Where one turn sends some rows of the set: a few examples, then the rows asked
pul: [ 1.99  1.28 -1.50 -0.03  0.93 -0.46  0.78 -3.37 -0.76 -1.82 -0.02 -0.78
  2.44 -4.26  1.27 -0.37  3.00  0.87  4.27  0.98  2.01 -3.42  1.91 -0.79
  0.97 -3.47]
duku: [ 1.83  2.24 -2.50 -0.88  1.30  0.58  0.68 -4.05 -0.83 -1.07  0.49 -0.92
  2.58 -5.21 -0.27 -0.62  2.66  1.51  4.23  1.12  1.94 -2.38  1.81 -1.18
  1.04 -3.24]
kure: [ 0.83  3.97 -2.00 -1.47 -1.93  3.12  2.58  1.42  4.63 -1.77 -5.91 -0.42
 -1.00  3.74  2.39  2.10  1.64  0.52 -2.41 -0.68 -3.36  5.37 -1.03 -3.77
 -3.48  3.55]
gomu: [-0.43  3.69 -0.28 -0.18 -2.56  2.82  1.62  2.30  4.98 -0.94 -5.29 -1.40
 -1.85  3.59  1.21  1.44  2.01 -1.26 -1.79 -0.93 -4.25  3.74 -2.19 -3.46
 -5.35  3.30]
Mugon: [ 0.33  2.18  0.28  0.57 -1.50  4.55  0.38 -1.43 -2.22  3.72  0.66 -2.67
  1.41  2.38  0.35  0.25  3.88  2.24 -3.11  2.97  3.07  3.31  0.31 -0.53
 -2.09 -5.40]
Milim: [-0.05  0.62 -2.46  0.46  2.64 -0.89  0.94 -4.62 -1.68  1.53  2.14 -0.51
  0.70  1.99 -0.77 -0.04 -2.65  2.97  4.92  0.34 -1.66  2.19  1.00 -0.04
 -0.75  1.54]
nem: [ 0.50  4.72 -2.20 -2.13 -2.97  3.59  2.67  0.87  5.03 -0.63 -4.60  0.21
 -1.68  2.38  2.78  1.88  1.74  1.27 -1.46 -0.38 -4.70  4.14 -1.66 -3.85
 -5.35  2.20]
Malup: [-3.72  1.14  1.63  0.44 -3.37  1.86 -1.17  2.21  4.10 -0.55 -3.82 -3.03
 -5.38  2.04  1.00  0.66  3.80 -3.04 -0.59  0.29 -0.38  2.66 -2.88 -1.83
 -2.34  0.73]
Pek: [-4.31  3.74  0.64 -1.41 -4.02  1.38 -0.62  2.92  3.32 -0.06 -3.99 -2.14
 -5.18  1.52  2.51  0.26  3.58 -1.92 -1.23  1.39 -1.64  2.74 -3.72 -2.50
 -2.96 -1.17]
Remit: [ 0.47  0.82  0.84  1.36 -1.50  5.08  0.50 -1.87 -1.50  4.21  2.25 -2.61
  0.61  2.33 -0.49  0.21  4.08  1.04 -2.33  2.09  3.54  2.46  0.42 -0.23
 -3.27 -3.96]
Rifaf: [-1.06  4.31 -0.80 -0.69 -2.41  2.60  1.35  2.43  4.43 -1.41 -5.78 -1.70
 -1.37  4.03  1.15  1.60  1.69 -0.32 -1.70 -0.39 -4.43  4.51 -2.09 -3.79
 -4.61  2.12]
levu: [ 1.06  0.51  0.32  1.85 -1.16  5.13 -0.04 -1.06 -2.05  3.40  0.57 -2.69
  1.51  2.85 -0.36  0.63  3.90  1.16 -2.90  2.42  4.52  3.47  0.43 -0.54
 -0.91 -3.90]
Nas: [-0.29  2.34 -2.84 -0.08  3.22 -0.85  0.88 -4.37 -2.62  0.92  0.49 -0.60
  1.36  2.41 -0.31  0.52 -2.78  3.30  3.92  1.32 -1.47  3.56  0.83 -0.54
  1.47  0.35]
Zufim: [-0.90  4.63 -0.51 -1.77 -2.76  2.80  1.31  2.06  4.39 -0.94 -4.86 -1.37
 -2.09  3.46  1.45  0.79  2.00 -0.34 -0.79 -0.49 -4.60  3.99 -1.98 -3.60
 -5.55  2.14]
Salev: [ 1.83  2.15 -3.13 -0.94  1.67 -0.35  0.47 -4.08 -1.24 -1.21 -0.01 -1.24
  2.77 -4.68  0.14 -0.40  2.98  1.83  3.30  1.41  2.34 -1.93  1.55 -1.61
  1.37 -2.83]
Buka: [ 1.61  2.27 -1.43 -0.56  0.34 -0.93  0.67 -2.74 -0.87 -1.64  0.04 -1.08
  2.48 -4.02  1.84 -0.35  3.16  1.17  4.01  1.23  1.77 -3.60  1.46 -0.68
  1.79 -3.39]
sozi: [ 2.27  1.66 -2.05 -0.59  0.68 -0.55  0.63 -3.48 -0.44 -2.28 -0.06 -0.74
  3.01 -3.67  1.06  0.03  3.02  1.21  3.67  0.81  2.23 -3.22  1.87 -0.93
  2.32 -3.85]
let: [-3.45  2.69 -0.19 -0.42 -3.01  0.92 -1.26  3.22  2.94 -1.70 -5.79 -3.04
 -4.13  2.79  1.73  0.80  2.81 -2.48 -1.74  1.48 -0.97  3.82 -2.76 -2.37
 -0.28 -0.67]
vano: [-0.85  3.03 -2.62 -1.40  2.07 -0.90  0.71 -4.64 -2.33  2.30  2.23  0.61
  0.73  1.61 -0.68 -0.18 -2.20  3.87  4.13  1.12 -2.37  2.25  0.41 -0.11
 -0.77 -0.11]
Zasud: [ 1.43  2.80 -1.53 -0.69 -3.09  3.81  2.27  0.61  6.07 -1.57 -3.90 -0.34
 -2.04  3.22  2.16  1.99  1.59  0.14 -0.71 -1.73 -3.61  4.14 -1.47 -3.62
 -5.40  4.53]
lupim: [ 1.83  1.85 -2.44  0.25  1.79 -0.03  0.75 -4.17 -0.77 -1.18  0.33 -1.15
  2.27 -4.28 -0.21 -0.17  2.89  1.68  3.98  0.48  2.21 -2.40  1.97 -1.19
  1.37 -2.76]

vano -> Milim
sozi -> Buka
Now find these:
Remit -> levu
Zasud -> kure
let -> Pek

